(in the rows, 128 means zero)
One turn moves every row onto another: examples first, then more rows asked
mot: [138 126 115 176 137 142 145 155 132 115 103 106 151  95 141 109 122 164
 101 135 130]
vivon: [126 114 128 152 113 128 155 116 135 142 106 125 131  85 125 135 102 147
 119  64 132]
Pufi: [ 95 110 125 193 135 130 132 119 115  93 142  68 127 152 161 139 103 147
 122 125 134]
Fimep: [133 158 127 168 120 159 144 131  98 102 124 103 142 141 157 146 111 154
 122 152 124]
Foro: [101 100 125 191 113 116 120 130 153  88 146  82 140 141 140 116 108 142
 131 121 142]
surel: [116 105 122 156 122 121 146 112 146 136 105 110 124 127 139 152 110 150
 112  52 147]
Teb: [132 119 132 147 113 149 150 104 124 142 113 123 114 127 132 154 106 149
  89  71 133]
pover: [115 130 101 186 139 102 154  99 125 125 130 110 161 136 162 124 122 142
 155 125 121]
rur: [139 148 107 171 129 151 147 118 105 123 122 111 143 161 150 141 125 164
 105 141 117]
pem: [127 130 117 184 114 111 134 110 138 102 151 111 149 152 154 135 115 122
 153 139 129]
kages: [122 100 107 152 114 136 142 128 145 135 106 106 132 132 150 141 114 146
 109  59 171]
kez: [112 125 133 149  94 137 157 105 119 130 129 117 145 124 125 154  94 153
 110  53 136]
vozer: [119 124 130 175 134 150 133 159 127  94 107  83 135  98 149 120 114 158
 111 141 139]
suv: [ 96 133 144 182 112 137 146 124 114  84 144  90 172 103 154 117  93 147
 131 129 139]
vuda: [121 133 115 188 141 114 141 119 122 108 117 101 139 124 169 132 113 139
 163 142 125]
Risu: [127 130 109 149  82 147 157 122 112 132 135 117 152 132 129 149  91 152
 123  61 148]
Sika: [ 90  96 111 191 138 118 141 122 125 107 147  68 144 143 148 126 115 150
 103 105 135]
Zol: [131 105 116 153 106 159 144  95 115 146 131 122 107 134 138 135 100 142
  94  81 141]
Mol: [135 106 103 160 105 131 149 123 127 147 115 123 122  89 126 123  96 146
 135  73 136]
bidek: [129 131 132 149 111 125 159  89 135 140 113 142 146 117 148 148 105 138
 126  69 141]
meno: [126 119 123 149 104 138 154  87 135 139 122 142 152 115 160 125 106 130
 126  78 160]
mifeg: [135 136 125 155 108 148 130 149 139 104 120 101 146 100 129 112 128 141
 129 153 129]
tel: [105 127 139 166  87 152 128 136 132  83 151  89 160 126 124 112 106 153
 115 132 137]
favo: [105 131 133 177 109 141 156 129 111  98 154  98 188 106 136 114  99 154
  98 117 134]
seza: [145 138 114 163 119 144 127 131 127 112 132 102 122 153 143 143 132 132
 122 155 124]

pem -> Foro
bidek -> surel
pover -> Sika
Now these:
Fimep -> vuda
Zol -> meno

One turn moves every row onto another: examples first, then more rows asked
gezur: [148 113  89  98 110 145 173 139 128 117 142 140 163 134  82]
nuv: [107 119  72 133 111 128 157 190 147 125 140 131 173 164 103]
sariv: [163 120 112 129 136 113 161 171 163 165 152 114 171 145 126]
gapaf: [177 108 106 128 126 100 158 158 168 139 143 103 181 164 125]
Sifaf: [141  96 111 109 122 134 171 123 158 115 147  93 163 149  70]
mavus: [152 109  80 102 122  99 119 144 133 121 147 112 127 156  93]
kebas: [172 126  84 111 130 111 145 174 156 130 167  99 137 187 108]
zan: [182 124 115 138 131  98 170 159 159 137 160 112 161 141 112]
mezud: [140 135 101 101 130 117 131 145 127 146 164 129 137 174  83]
laf: [165 111 113 127  84 112 135 166 151  95 150 112 192 156  80]
Nir: [120  91 107  93 132 110 149 175 182 133 141 120 172 160  73]
pivus: [121 127  96 109  92 116 160 151 166 138 154 123 161 118  79]
siz: [172 134  85 133 126 133 154 152 159 153 165 112 129 178 101]
fefe: [151  84 106 143 116 158 113 168 159 142 139  97 179 158  83]
vimu: [164 114 105 134  88 126 119 169 139 102 162  91 174 138  81]
firar: [164 121  66 123 117 119 136 170 167 152 152 105 131 164 119]
Leb: [138  89 111 121 111 159 128 171 147 150 136  98 188 142 106]
Tev: [144 109  79 118 120 122 119 129 151 156 134 130 140 176  90]
vezur: [166 119  97 129  81 119 119 170 154  96 158 102 181 150  85]
mitu: [155 120 126 140 134 139 132 191 156 131 172 130 155 147  58]
gaviz: [154 109 133 145 130 135 145 182 149 134 162 135 157 130  60]
zusur: [147 127 125 140 116 136 125 193 151 140 172 128 170 151  61]
vikud: [150  84  91  89 136 134 162 157 142 109 128 137 168 159  78]
Mus: [125 120  82 149 119 145 177 162 127 111 151 115 149 140  91]
bulis: [134 109  80  93 112 128 157 171 151 131 132 160 170 141  84]
gite: [146  95 103 133 117 171 120 163 154 149 143  92 178 151  98]
Fanak: [133  96  83 142 134 128 167 172 146  95 137 118 163 182  83]

bulis -> gezur
Sifaf -> Nir
Now these:
Fanak -> nuv
zan -> gapaf
zusur -> vimu
Tev -> mezud
gite -> mitu
siz -> kebas
laf -> Leb

One turn moves every row onto another: examples first, then more rows asked
selem: [105 108 200 126 117 159  96 148 121 139 145 144 111 131 123  65 112  94
 138 163 120 151 148 115 142 109 146 136 123  89]
Giv: [146 100 137 131 144 175 118 124  95 129 133 100 166 115 144 160 109  82
 142 114 111 160 147 105 123  83 125 121  91  88]
mizez: [118  93 170 133 117 143  93 144  96 114 144 131  95 112 119  58 125 105
 133 156 116 167 154  97 140 109 135  98 107  81]
Sor: [143  82 181 140 123 140  87 142 112 132 145 118 131 144 123  70 127  96
 116 158 111 136 158 114 153 116 160 113 106  77]
Gufu: [108 103 199 136 112 150  99 153 117 136 148 147 106 134 131  71 121  90
 138 164 121 160 155 117 140 105 147 134 121  87]
Bok: [129 115 155 135 150 123 154 133 125 140 131  87  95 107 128 110 132  76
 128 101 128 148 156 101 117 142 106 157 109 109]
lod: [135  84 181 130 120 133  91 132 120 129 145 125 128 138 120  67 122  92
 113 147 126 139 149 112 156 112 162 112 110  66]
Kedaf: [110 123 202 138 111 148  96 138 111 134 143 149 112 125 125  72 123  91
 131 158 122 149 135 115 143 103 139 138 126  95]
Rilo: [122 110 152 139 157 121 155 127 121 132 135  83  96 115 131 113 138  77
 126 106 133 142 146 109 111 139 107 152 111 105]
bagon: [134 102 153 130 154 119 162 123 120 126 140 100 106 119 136 105 147  81
 135  91 134 147 165 101 129 135 100 146 116  94]
lubib: [114  98 170 125 126 153  93 142  98 119 147 129  99 109 111  51 120 106
 134 154 114 161 150  93 143 109 133  99 113  85]
koro: [144  89 186 131 122 132  94 133 120 128 150 119 133 138 123  64 129  93
 111 143 123 132 151 123 164 106 150 119 117  70]
bor: [127 115 154 144 156 126 152 122 121 134 132 100  96 109 134 106 134  82
 134 105 138 150 145 106 110 147 101 155 110 110]
kuper: [142 102 125 145 152 179 112 128 104 153 149  90 150 108 150 146  98  79
 139 128 118 178 133  98 113  91 131 145 101 104]
bipi: [139 100 135 135 147 177 128 133  95 141 158 101 151 115 142 151 111  68
 152 114 114 184 155  88 129  73 122 128 107 102]
zeluk: [147 111 135 145 150 179 106 119 104 150 145  90 147 119 151 149 100  73
 133 118 117 178 137 105 117  93 135 152 106 111]
fif: [141 101 138 128 142 178 117 125  98 135 130 101 166 113 158 157 107  90
 144 119 104 159 142 105 116  84 123 138  98  87]
bos: [129 103 165 140 123 137  92 134  94 116 153 123 101 105 110  52 129 104
 121 151 118 162 137  95 149 107 132  98 115  87]
zuk: [140 105 140 152 148 180 115 130 107 151 148  93 155 116 145 154  95  68
 140 125 123 171 137 108 116  90 132 139  97 106]
bobe: [151 107 135 127 143 176 108 114  91 129 128  94 162 119 155 155 112  86
 135 108 106 162 146 107 122  87 123 136 100  92]
tebi: [115 110 195 143 112 151  95 150 108 142 147 147 114 138 124  76 126  90
 137 167 112 155 154 104 143 109 152 135 122  99]
vug: [108 111 194 136 110 145  96 139 115 135 145 153 112 132 123  73 118  88
 133 161 123 155 141 107 144 106 154 133 121  88]
vanav: [127 117 164 126 144 127 153 129 121 130 114  95 107 109 135 121 137  85
 130  98 120 133 156 111 114 142 101 152 102  96]
lileg: [144 112 134 145 146 175 106 127 113 156 150  86 154 111 149 148 101  81
 140 120 116 174 138 106 118  93 124 149  95 104]
dobuz: [128  96 166 137 118 144  92 143  85 116 145 133 107 118 114  64 132 104
 132 161 105 161 154  86 145 111 138  96 109  89]
noki: [146 109 136 126 141 174 110 122 100 132 137  94 166 113 151 155 113  94
 145 111 103 163 147 106 123  84 115 134  92  88]
renek: [117 114 162 128 149 124 157 126 114 120 119  96 106 116 137 122 141  88
 133 105 125 131 150 112 109 135  99 148 109  94]
kur: [144 107 129 129 147 174 119 130 106 145 159  94 151 113 146 144 113  78
 151 111 110 184 157  91 132  74 118 141 104  99]
netu: [120 108 158 124 155 118 165 131 120 127 137  93 102 123 134 114 149  75
 135 100 130 143 161 103 125 127 102 152 117  95]
supa: [146  95 127 126 152 171 125 131 101 144 158 100 157 116 150 142 114  77
 149 113 111 180 156  91 132  74 126 140 109  93]
tukag: [149 107 129 127 151 174 122 122  91 138 153  99 146 118 151 146 117  73
 145 106 111 187 156  89 135  74 124 140 113 102]
boma: [121  98 166 132 116 138  93 133  96 117 146 137 101 113 113  59 125  99
 126 154 120 165 142  89 146 109 143  98 112  80]
sokap: [137  77 180 133 121 137  89 143 122 127 146 116 120 138 128  63 122  97
 116 153 123 143 159 123 149 116 156 112 105  66]
sado: [133  79 180 121 128 145  90 141 123 129 147 116 126 135 118  60 116 100
 118 147 120 135 156 120 154 115 152 110 107  66]
beg: [128 113 167 131 146 126 156 119 120 126 118 109 114 119 143 119 142  89
 134  99 129 133 153 114 115 143  99 155 109  89]
bov: [129 111 158 121 148 120 162 134 123 130 130  95 102 113 131 113 144  79
 135  92 121 143 169  99 129 131 102 151 112  98]

bagon -> beg
Sor -> tebi
Now these:
supa -> fif
Bok -> bov
Kedaf -> bos
tukag -> bobe
lubib -> sado
zuk -> bipi
noki -> lileg
lod -> vug
sokap -> Gufu
Rilo -> netu

One turn moves every row onto another: examples first, then more rows asked
pela: [162 148 110 154 100 142 133 143 126 124 124 145 116  92 108 117 141 158
 143 133 120 134 137 111 128 138 108 150 120 159  90 173 133 140 147 126
 145 172 125 119 137 117 119 167]
sotu: [197 147 124 138  92 131 157 102 131 100 134 119 133 100 146 147 129 137
 127 131 145 150 127 130 134 126  88 165 118 154 125 118 101 126 132 123
 142 132 138 105 116 114 107 115]
rike: [150 176 135 152  65 159 147 101 144 125 129 122 133 123 142 152 141 140
 136 132 159 133 117 128 159  93 104 172 154 134 149 118  97 162 137 145
 140 135 132 129 109 126 130 131]
kabo: [142 132  96 124 112 131 124 109 143 135 113 127 141 116 119 128 128 151
 150 148 100 117 147 110 146 131 110 152 134 162  83 180 111 134 154 126
 153 182 153 139 119 105 127 165]
dagef: [162 167 101 142 105 141 150 128 140  72 122 126 118  99 129 160 134 145
 132 117 136 138 107 116 153 133 109 202 150 151 158 144 161 143 112 159
 132 140 156 139 145 104 154 160]
popez: [127 143 143 159 145 161 121 100 132 115 118 149  95  85 106 129 151 139
 129 142 145 136 114 119 101 131 102 148 123 167 122 132 111 116 121 166
 164 135 147 118 160 112 133 158]
galop: [125 133 135 167 157 144 142  93 149 130  89 142 100 128 114 149 164 143
 132 145 143 104 124  88 112 119 134 166 150 148 136 151 108 148 119 167
 150 135 166 127 128 111 124 165]
fiv: [159 124 135 109  94 123  96 142 161 129 116 150 103  98 115 144 141 118
 147 161 114 133 123  96 130 102  96 156 143 111 134 118 118  97 140 156
 186 149 163 125 134 130 126 169]
Tet: [154 178 132 151  70 160 144 101 148 122 133 119 136 117 140 150 139 141
 139 141 155 136 124 132 164 100 104 169 150 136 160 113 101 157 144 144
 142 135 129 124 107 127 132 128]
zasev: [137 157 125 114  99 124 119 116 125 143 150 129 146  68 152 122 120 139
 132 153 150 113 140  64 127 140 140 121 148 156 134 137 105 120 143 153
 137 154 159 138 140 140 133 155]
nabud: [139 140 125 101 137 135 145 108 169  65 120 120 145  91 145 157 129 126
 126 122 105  99 135 109 120 128 121 167 159 117 133 144 145 126 145 129
 138 136 163 147 132 109 136 138]
Rosen: [131 147 138 134  93 141 140 129 116 121 128 114 130  85 138 128 130 143
 101 116 130 108 120 116 131  93 113 129 148 166 171 152 129 122 152 169
 129 145 163 147 144 122 125 112]
nukin: [171 159 134 154  86 146 159  96 127  98 113 108 103 101 116 158 148 155
 140 144 145 105 154 130 151 143 141 179 133 144 161 131 112 152 137 123
 134 133 165 108 106 102  98 140]
Kuda: [172 118 143 142  90 118 114  93 124 117 102 144 115 103 153 125 109 151
  93 140 125  94 119  81 125 107 120 158 136 149 148 143 104 125 141 160
 120 139 171 129 128 120 109 116]
bepe: [146 164 123 147  93 135 134 131 120 139  96 142 113 116 116 119 143 165
 137 138 128  93 143 104 130 136 139 154 139 161 109 155 129 184 145 140
 151 155 137 135 139 130 114 183]
Tise: [148 108 133 102 124 131 120 125 130  96 121 122 127  95 145 134 175 105
 118 155  99 100 133 104 116 113 106 151 153 139 137 133 126 109 148 139
 172 156 176 105 139 123 125 185]
Pabe: [157 126 117 131  94 117 135 110 128 114 140 144 117  77 154 136 135 148
 128 166 123  94 133  67 130 125 155 119 122 147 119 147  80 113 127 158
 148 153 150 113 121 114 146 170]
sano: [119 136 100 110 123 145 128 124 166 127 122 136 154 105 151 137 170 118
 125 165 141 117 141  97 108 110 111 153 167 131 149 121 152 133 138 162
 152 134 134 130 131 115 143 180]
tude: [126 123 114 132 164 153 113  90 131 124 107 139 124 108  99 150 145 148
 138 133 137 151 118 103 105 148 120 157 148 163 127 147 116 127 153 146
 144 136 182 140 119 108 136 152]
Moza: [169 144 115 148  94 124 122  85 140 126 114 149 117 102 111 141 103 140
 112 169 127 110 154 109 135 131 108 139 101 111 174 163  91 125 137 147
 136 131 160 136 118 100 131 127]
roz: [167 142 129 107  61 100 140  96 143 144 129 122 127 127 142 162 153 150
 103 152 136 159 116 109 129 140 116 136 114 155 119 159 129 143 157 148
 144 156 164 120 150 122 151 147]
Suzat: [140 117 109 131 112 124 104  72 121 147 153 130 141 115 116 142 120  98
 137 154 135 142 116 119 130 125 106 162 145 150 127 152 139 146 125 124
 137 143 182 134 103  98 134 171]
limub: [145 153 134 110 101 152 122 119 164  74 115 137 136  88 140 141 119 133
 132 154 105 113 120 121 118 112 107 168 137  92 159 106 122 142 150 146
 173 140 153 142 148 109 150 157]
sas: [134 141 131 120  94 171  95 108 149 116 130 141 110  88 108 143 163 129
 124 173 130 103 169 119 112 140 125 167 144 122 156 126 138 133 146 150
 144 145 154 109 135 107 148 203]
gaso: [143 112 103  87 126 118 115 113 157 118 122 129 116  98  93 165 145 126
 148 123 137 112 147  98 128 147 138 136 159 121 128 157 139 118 152 145
 148 120 161 136 125 128 122 161]
buvu: [145 139 117 124 102 140 132  95 125 116 132 104 151 114 144 149 127 150
 147 145 140 104 115 125 154 111 119 192 134 161 148 121 102 139 164 116
 142 157 192 125 104 103 104 124]
Dubim: [134 151  95 147  88 144 144 120 130 118 114 137 117  76 111 148 134 159
 117 147 114 132 133 125 145 114 132 137 140 130 180 159 129 120 147 160
 134 136 151 158  93  89 147 132]
saref: [133 132 110 158 105 125 125 108 105 115 154 140 106  87 120 130 131 116
 148 154 122 149 118 118 119 130 109 153 130 177 134 144 157 123 108 127
 142 119 157 105 117 105 124 174]
Pasik: [146 148 127 127 114 146 136 118 169  83 110 133 132 109 131 152 114 152
 137 137 120  99 156  84  96 135 129 186 146 100 169 128 141 158 154 147
 124 125 155 122 138 120 133 156]
Keba: [132 145 144 160 141 157 107 104 141 137 111 151 116 126 105 145 156 123
 134 151 125 149 106 107 126 109  91 155 137 130 144 146  90 126 149 152
 175 153 178 124 131 125 151 160]
Muvet: [154 147 156 133 105 149 133 118 156  69 133 134 114  76 127 149 116 132
 115 121  91 109 139 113 111 121  93 183 138 108 141 127 129 119 146 147
 131 154 147 109 147 129 137 158]
levo: [152 130 143 154  76 146  94  94 133 132 130 135 114 142 134 136 140 103
 145 161 140 128 103 103 134  87 123 158 159 141 140 158 129 156 116 135
 154 135 183 121 124 104 142 171]
Tos: [165 155 127 135  91 130 148 134 142 135 147 137 122 103 132 161 150 137
 120 150 131 111 158  82 122 118 147 111 116 125 133 175  95 134 130 148
 143 163 164 126 110 106 165 163]
Gufat: [139 133 131 155  88 129 145 102 112 121 125 112  98 126 116 137 139 119
 146 141 133 123 131 111 109 105 131 144 152 170 146 152 137 164  95 162
 141 115 166 108 129 112 124 187]
demek: [137 171 119 139  88 136 105 118 149 138 101 150 126 133 141 118 135 145
 148 160 113 109 132 105 155 108 116 149 138 155 102 157 103 159 147 130
 174 162 139 143 134 131 137 165]
Sinir: [173 123 129 113 112 140 110 104 151  98 119 146 113 113 128 155 167 115
 110 137 127 130 167  92  96 146 106 143 159 123 117 152 130 125 139 138
 128 121 147 101 129 132 144 177]
tekem: [152 165 139 131  75 144 119 141 124 150 140 140 126  71 134 148 145 147
 118 148 132 133 137  76 124 127 152 137 155 138 138 145 119 125 151 146
 138 177 181 148 105 116 155 166]
betid: [147 154 132 129  62 104 128  89 143 137 125 130 102  90 136 148 156 161
 116 179 136 135 124 107 150 166 146 165 121 162 130 156 150 122 149 132
 137 163 170 122 149 104 131 156]
Tokov: [177 147 102 130 108 119 117  94 146  78 118 137 127 133 148 158 108 133
 138 137 127 125 106  91 160 134  98 211 140 140 149 139 122 141 122 149
 133 136 169 127 143 124 154 155]
Kotun: [134 129 118 134  69 101 146 109 139 127 130 118 112 124 147 149 167 165
 129 173 117 123 100  94 159 125 143 153 124 155 147 166 126 137 170 151
 150 163 167  99 142 121 142 163]
vebiz: [171 158  94 122 111 134 138 102 135  74 132 118 124 112 111 163 109 135
 142 140 123 129 126 128 154 147  93 193 109 137 163 147 126 136 119 151
 145 148 174 129 150  95 157 169]
Fezaz: [161 160 131 155  82 147 164 100 118  94 116 108 101  97 112 156 148 157
 148 136 147 101 148 133 150 138 141 177 131 147 156 139 107 149 129 122
 136 130 170 111 111 101  99 141]
Sog: [147 134 117 120 107 142 141  97 128 111 133  97 152 113 149 149 133 149
 143 146 138 106 116 126 160 112 126 185 138 167 151 115 108 141 166 120
 140 155 183 120 103 103 108 124]
fezas: [129 131 125 101 126 115 124 136 173 144 119 136 112 127 119 166 147 136
 136 138 142  82 156  84 110 110 134 167 145 140 138 134 148 134 133 169
 139 131 168 134 125 128 118 163]
befu: [159 167 134 131 107 130 135 110 128  86 122 109 125 120 134 147 120 126
 127 124 134 103 105 111 159 127  98 203 145 152 164 133 132 155 117 165
 142 153 181 131 171 134 143 166]
visuz: [137 133 139 119  90 143 102 136 152 116 149 156  79  79 101 153 151 132
 125 131 126 108 125 121 131 109 114 152 130 135 121 116 138 111 139 169
 154 137 131 114 141 128 144 175]
bamo: [188 147 114 139  92 127 157 101 124 100 131 125 132  96 142 147 124 143
 135 132 144 151 125 128 130 128  85 167 119 151 124 121  97 124 125 123
 142 130 139 111 113 113 107 120]
ber: [126 159 120 137  64  95 163  86 151 152 135 120 117 102 140 145 148 150
 121 170 140 139 122 101 155 143 119 143 131 148 139 154 132 137 139 166
 141 152 127 116 153 133 130 164]

nabud -> Muvet
Kuda -> Moza
Now these:
saref -> Gufat
befu -> Tokov
tekem -> zasev
buvu -> bamo
galop -> Keba
sotu -> nukin
kabo -> pela
fiv -> gaso
Sinir -> sas
roz -> betid

